In the rows, 128 means zero.
Rotation paths and how fast each direction turns (degrees per step):
Each turn is a multiple of 5 degrees from 10 to 175, or 0.
Each row of a path follows its step; steps can be skipped.

step 1: [126 118 131 137 124 132 130 139 116 125 125 129 130 111 119 124 131 122
 126 126 134 132 134 142 120 131 124 135 132 125 127 132 131 126 133 139
 133 139 128 132 134 120 125 123 124 129 129 115 126 126 116 135 122 133
 121 119 128 127 125 125 131 131 131 130 135 125 131 123 122 125 135 123]
step 4: [123 123 122 132 128 135 128 124 117 125 129 138 135 124 127 121 128 131
 126 135 135 135 131 132 142 135 124 131 141 127 131 134 131 119 133 142
 141 130 130 134 139 127 118 131 120 128 129 132 124 128 130 127 133 123
 119 136 125 125 117 130 124 121 128 131 129 121 136 135 127 123 126 117]
step 7: [128 122 129 131 123 130 140 125 115 117 128 133 139 131 131 125 133 125
 118 127 142 119 122 137 130 126 123 129 129 128 126 126 118 129 132 138
 127 125 123 123 133 130 119 125 120 127 130 128 121 125 129 129 124 133
 123 132 119 126 142 128 130 128 140 141 128 136 127 136 131 119 132 118]
step 12: [118 126 124 129 134 124 124 131 120 124 132 139 134 129 127 133 128 143
 129 132 134 139 132 131 127 133 130 131 138 122 128 135 116 125 133 130
 125 131 124 128 122 128 116 120 128 123 127 127 136 133 131 140 129 126
 122 126 132 123 115 126 118 123 143 131 121 133 133 130 127 129 115 122]
step 16: [123 121 130 129 134 130 121 124 120 122 136 137 136 133 129 121 135 133
 132 130 126 136 130 138 125 127 125 137 137 120 128 134 129 126 132 125
 123 125 123 134 129 121 113 114 125 127 136 128 124 125 129 126 123 133
 126 123 128 118 121 118 119 115 134 128 132 129 131 124 120 121 116 126]
step 18: [125 118 118 129 135 124 126 140 117 125 126 126 133 132 116 130 123 133
 134 129 121 128 123 134 123 134 119 125 123 138 130 132 126 125 126 135
 132 132 118 136 142 126 126 117 130 129 125 125 126 122 122 136 120 134
 128 129 125 126 118 134 136 138 132 132 129 131 134 124 119 123 119 121]
step 28: [124 121 127 129 127 125 129 131 118 124 136 134 129 135 123 138 118 128
 124 119 143 132 131 133 124 134 130 138 135 131 141 136 118 126 131 127
 123 130 133 125 122 132 119 124 119 129 131 120 132 122 130 135 122 128
 126 125 132 119 125 119 123 128 138 128 137 131 135 122 137 118 131 124]
step 30: [135 120 130 124 124 125 124 129 125 114 131 122 138 134 120 131 127 123
 135 129 137 128 135 132 129 131 123 123 130 135 124 131 123 126 134 129
 137 134 125 134 132 127 123 122 131 127 125 116 116 121 130 131 143 125
 128 113 127 123 128 136 132 129 137 129 139 123 131 125 118 125 132 120]
step 32: [125 128 123 125 130 136 122 130 120 115 136 129 133 129 133 132 123 127
 125 124 136 127 137 145 135 122 129 129 132 124 140 124 123 128 122 126
 130 133 126 131 129 132 120 113 113 133 136 121 129 118 130 130 125 137
 120 129 131 120 123 115 129 125 137 132 132 127 129 123 129 124 127 125]
step 34: [134 115 124 131 124 130 139 136 123 117 130 122 133 127 114 127 116 123
 136 135 133 131 127 134 129 128 123 129 130 132 128 122 129 124 126 136
 130 123 121 136 130 124 124 121 124 129 122 122 123 121 125 135 133 133
 126 112 136 119 131 135 126 139 134 131 129 130 139 135 126 123 130 124]
Directions:
[127 127 127 127 127 127 128 127 126 128 127 130 129 130 131 129 127 128
 127 130 128 128 129 131 129 130 128 125 127 128 127 128 127 127 129 129
 126 131 127 126 128 129 130 128 129 129 130 130 129 128 128 125 126 127
 126 129 132 127 130 128 125 127 128 127 131 126 127 131 128 128 127 131]	90
[130 128 128 130 130 126 131 130 129 127 127 128 129 129 128 128 132 129
 129 126 126 129 131 129 128 130 132 128 127 127 128 129 126 130 128 128
 127 128 127 126 129 125 129 128 125 128 126 127 128 126 127 128 127 130
 126 128 129 128 128 126 127 125 128 132 127 128 126 127 129 130 129 128]	70
[130 127 131 127 128 126 130 127 131 128 127 131 129 130 129 129 128 127
 123 127 127 127 128 128 130 129 129 131 127 129 126 127 127 129 125 130
 132 126 128 129 128 129 128 126 131 129 130 130 129 126 127 130 127 127
 129 128 128 126 127 130 129 126 130 127 126 127 129 128 128 127 127 129]	90
[128 125 126 126 126 128 127 125 130 131 127 128 130 128 126 127 127 131
 130 130 128 130 128 127 127 130 127 125 126 130 127 128 129 127 128 127
 130 128 128 128 127 128 127 127 129 126 128 130 127 126 129 130 128 128
 128 130 126 127 127 124 129 123 128 127 130 128 128 126 128 128 131 126]	55
[127 131 127 127 129 125 131 125 127 127 131 127 126 128 128 127 129 128
 128 131 127 125 127 131 128 127 126 131 128 128 130 127 126 127 129 126
 128 126 131 128 127 127 126 128 126 125 129 129 129 128 131 129 127 125
 127 128 129 128 130 127 127 125 130 128 127 129 129 127 129 127 126 129]	85
